rotation steps, each row followed by its count of steps
The counts run from 0 to 235.
[141 173 118  86 159 114 136  92 104 117 168 144 149 123 145 120 103 116
 122  93 189 173 125 139 124 130 160 106 132 128 114 108 143 156 135  87
 126  99 107 157 117 126 147 117  90 102 145 102 126 109 139 175 144 105
 183 198  85 112 121 146 129 116 104 171 128]	13
[136 138 123 168  97 103 133 193 141 155 140 168 127 129 113 166 141 108
 140 131 133  65 107 152 152 129 130 131 129  97 141 153 117 152 138  83
 144 143 125 107 133 124 130 172 176 166  82 130 117 157 110 126 178 129
 108 137 113 143  98 132 122 145 187  76 144]	124
[125 135  98 165  88 136 153 101 131 166 127 151 102 111 106 131 186 108
 157 127 142  96  87 155 130 122 168 124 159 140 102 136 112 173  88 125
 149  90 100 141 132 125 122 129 141 152  91 112 171 108 130 144 142 143
 139 162 102 165 125 108 141 181 176  82 149]	126
[149 123 101 111  96 121 108  84  77 131 168 177 151 136 127 113 126 126
 136 114 130 160 110  92 109 101 158 109 148 133 109  99 161 189 119  83
 171 142  77 175 108 133 128 162  77 167 118 118 134 107 131 183 179 143
 128 164 101 160 148 155 110 121 105 138 128]	231
[141 120 160 152  69 132 112 197 138 162 116 129 147 133 165 144 129 140
 127 134  44 117 139 123 133 157 100 110 121 114 139 144 131 134 140 121
 133 167 140 135 126 102 125 148 135 159 102 149  94 162 122 129 167 144
  64  90 165 140 130 147  90 131 130 102 107]	164
[127 143 106 172 102 130 162 152 154 169 103 123  80 122 115 166 152 106
 140 127 113  46 105 177 138 139 137 109 158 136 127 152 106 132 126 119
 126 105 134  99 136 135 141 139 175 132  82 123 150 143 128 115 140 136
 125 141 109 151  95  95 120 171 201  83 133]	22
[129 120  97 114 103 117 125  78  96 140 161 184 122 132 111 134 123 141
 120 115 146 134 113 107 118 101 160 119 153 142 133 120 164 179 129  66
 165 140  84 135 115 159 137 174  87 157 110  98 150 119 112 169 160 139
 151 180  88 160 133 129 110 126 122 120 129]	128
[124 113 131 182  69 120 136  90  95 171 178 183 175 139 114 142 176 139
 106 188 138 132 107  61 148 102 136 150 148 154 139 124 151 149 137 120
 132 142  72 145 135 120 105 164 139 133 105 159 147 150 132 139 149 135
  91 135 113 132 150 169 131 130 134 100 116]	168
[126 169 176 116 118 160 148 139 122 137 145 103 152  84 215 114 141 132
  84 135 131 152 142 166 144 143 105  97 140 140 134 122 125 146 135 158
  68  72 159 159 143  90 122  67 126  75 132 135 147 125 177 137 128 107
 137 134 105 117 142 152 150 122 138 151 138]	178
[127 146  87 144 133 111 109 159 149 150 117 155 100 154  73 149  82 106
 146 102 166 102 132 160 138 163 149 109 117  90 132 123 133 106 126 100
 179 123 105  87 109 152 183 135 143 155 116  96 111 121  81 126 149  95
 174 165 118 144 101  81 112 143 133 115 123]	84
[127 156 165  99 123 167 151 112 100 129 129  93 121  77 199 112 119 138
  75 111 140 153 144 154 137 137 101  87 139 153 139 118 134 139 132 145
  66  81 160 147 130 120 142  69  93  76 146 128 149 124 163 143 124 114
 144 151 101 123 143 125 149 106 137 165 127]	75
[119 163 165 141 103 113 136 205 138 148 138 164 164 140 141 163 116 106
  95 140 174  96 133 160 167 155 102 114 116  99 159 153 113 115 165  93
 106 119 151 101 141 120 156 145 175 124 100 151 119 170 118 116 158  93
 129 144 102 102 114 147 131 109 174 108 125]	181
[118 126 150 157  98 184 150  96 125 160  95  70  88  97 157 126 158 101
  84 127  90 109 134 135 144 142  82 138 145 162 143 144 109 125 112 161
  82 124 144 107 151 103 145  90 131 103 140 176 129 156 142 106  99 135
  96 110 141 132 144  93 130 130 163  93 123]	34
[143 179 129 107 133 137 131  92 137 125 160 111 139 128 141 109 144  87
 136  99 180 188 112 167 132 144 172  99 132 117  90 111 114 147  93 130
 134  86 105 167 115  97 135  82 105  91 157  99 127  65 148 165 146 115
 172 181  99 109 132 141 132 151 106 168 128]	115
[127 120 148 130  75 152  95 150 132 153  99 108 109 147 139  74  97 127
 150 123  80 164 138 146 133 185 120 105 131 123 112 129 136 110  90 173
 157 150 153 141 121 103 144  90  93 155 155 140  98 109 111 131 156 125
 123 126 165 150 154  78  85 152  91 124  93]	102
[125 143 124 127 130 119 146 183 141 143 137 157 135 126 155 200 106 158
  82 111 120  58 134 148 135 141 105 112 123 129 157 148 135 146 177  67
 108 141 116  96 119 129 147 160 145 124  84 131 120 173 127 116 146 131
 111 122 103 124  95 164 107 121 169 104 135]	20
[132 171 135 168 142 141 137 130 125 169 159 146 159 106 163 175 134 164
  82 111  96 125 164  95 102 122 123  93 114 128 148 115 154 130 118 148
  95  89 100 152 128  80 124  88 129  57 120 131 121 131 154 119 102 120
 115 100 138  90 143 170 144 140  84 185 135]	47
[135 151 139 165 128 114 117  98 103 159 182 167 196 151  96 142 160  83
 105 156 199 150 121  78 152 114 135 143 113 111 128 118 133 126 132  85
 140 124  74 136 140 109 136 151 161 104 127 151 127 126 112 146 151 105
 124 149 105  92 122 165 151 116 120 134 114]	111
[116 112 139 147 115 140 129 106 126 161 129 147 141 160 108 136 124 117
  91 163 167 134 140  78 182 141 105 179 122 149 149 133 154  93 153 111
 131 182  78  72 138 118 169 158 134 118 132 176 105 183 106 110 144 123
 124 148 124  99 131 140 119  99 144  91  86]	37
[144 143 123 117  99 147 140 109 162 142 131 118 106 131 189 117 141 179
 145  78  79 160 126 161 112 147 157 103 159 162 115 101 141 157 104 154
 135 141  96 167 124  80 109  94  68 107 133 107 115 111 163 147 143 168
 112 115 153 132 158 142  88 169  95 161 127]	161
[145 136 116 179  90 107 116 173 136 160 147 163 142 153  98 151 149  95
 159 134 123  84  97 128 151 135 139 139 123  98 124 140 110 135 139  90
 178 140 100 122 129 119 131 183 169 173  86 128 102 133 102 132 183 128
  93 132 121 149 111 140 112 153 153  77 128]	227
[160 129 148 101  84 141  94 157  88 133 122 101 144 103 145  89  94  91
 131 116  91 136 116 132 123 131 116  99 123 110 110 111 121 162 112  88
 149 147 156 163 112 133 152 144  97 195 143 117 100 123 123 166 185 119
 104 133 131 184 151  90  94 114 120 130  99]	233
[136 164 117 190 147 138 160  80 142 169 163 115 124 143 122 164 207  78
 138 124 155 113 114 131 136 117 164 146 143 147 114 114  99 136 104 121
 126 104  59 136 142  86 111 126 166  87 132 138 141 111 141 139 129 138
 106 131 112 107 108 158 149 181 145 130 142]	52
[144 128 140  99 123 131 103  95  77 131 154 157 168 118 135  91  95 112
  99 133 171 175 123 103 130 120 129 108 127 129 121 117 170 146 136  81
 149 132 112 146 117 149 169 148  73 158 147 126 132 121 118 178 165 105
 162 196  97 142 151 119 122  87 109 144 101]	71
[122 166 153 154 118 139 152 174 149 152 115 109 107 114 129 154 124 100
 103 134 154  71 131 170 161 162  98 113 128 110 151 158  98  95 147 120
  86 101 156  72 139 126 164 106 185 111 115 144 140 146 127  93 130  94
 139 140 115 113  95  96 149 129 187  94 132]	79
[139 138  77 140 114 129 158  59 114 150 159 174 110 122 116 143 168 134
 134 113 149 117  85 129 117  96 167 126 169 154 114 115 145 185 109  98
 153 114  80 150 111 143 125 155 105 140  98 109 165 103 126 170 139 141
 156 182  89 162 134 131 131 154 148 117 132]	127
[150 131 114 119 126 134  98 147 164 149 117  90  96 155 126 110 115 102
 173  70 114 140 118 171 120 168 156 117 132 114 102 119 108 115  98 121
 181 168 111 134 119 101 153 129 108 159 154 112  75 105 111 145 174 142
 124 133 159 153 130  95  70 164 114 127 105]	159
[123 152 117 205 124 147 149  69 130 178 131 114 127 131  92 138 182  81
 115 155 160 132 134 107 153 150 131 147 121 137 123 127 126 104  95 168
 112  87  90 121 150  91 132  78 165  78 149 151 143 120 130 113  86 106
 125 141 134 103 137 118 164 153 135 120 115]	212
[132 153 168 121 118 116 142 185 137 135 165 166 173 131 175 168 114 150
  64 142 175 111 144 124 156 139  97 117 111 116 163 140 141 127 186  86
  82 123 137 116 128 108 143 143 146  95 109 155 125 172 141 118 156  98
 126 138  97  91 110 186 143  94 157 135 134]	180
[139 146 112 157 150 120 113  79 115 166 165 158 164 178  84 142 134  83
 107 137 192 160 133  84 153 127 145 151 115 122 122 113 137  94 126  96
 148 136  57 118 131 112 147 133 126  93 144 134 110 127 115 136 133 104
 150 154 120  87 130 152 137 121  95 145 112]	214
[131 124 137 153  72 123 144 113  99 154 165 197 169 121 142 154 165 163
 102 174 128 104 113  86 141  95 119 135 150 149 143 149 157 166 160  94
 123 137  97 141 138 106 114 167 135 124  84 165 153 160 126 153 153 135
 105 134 108 136 143 166 129 122 170  88 122]	65
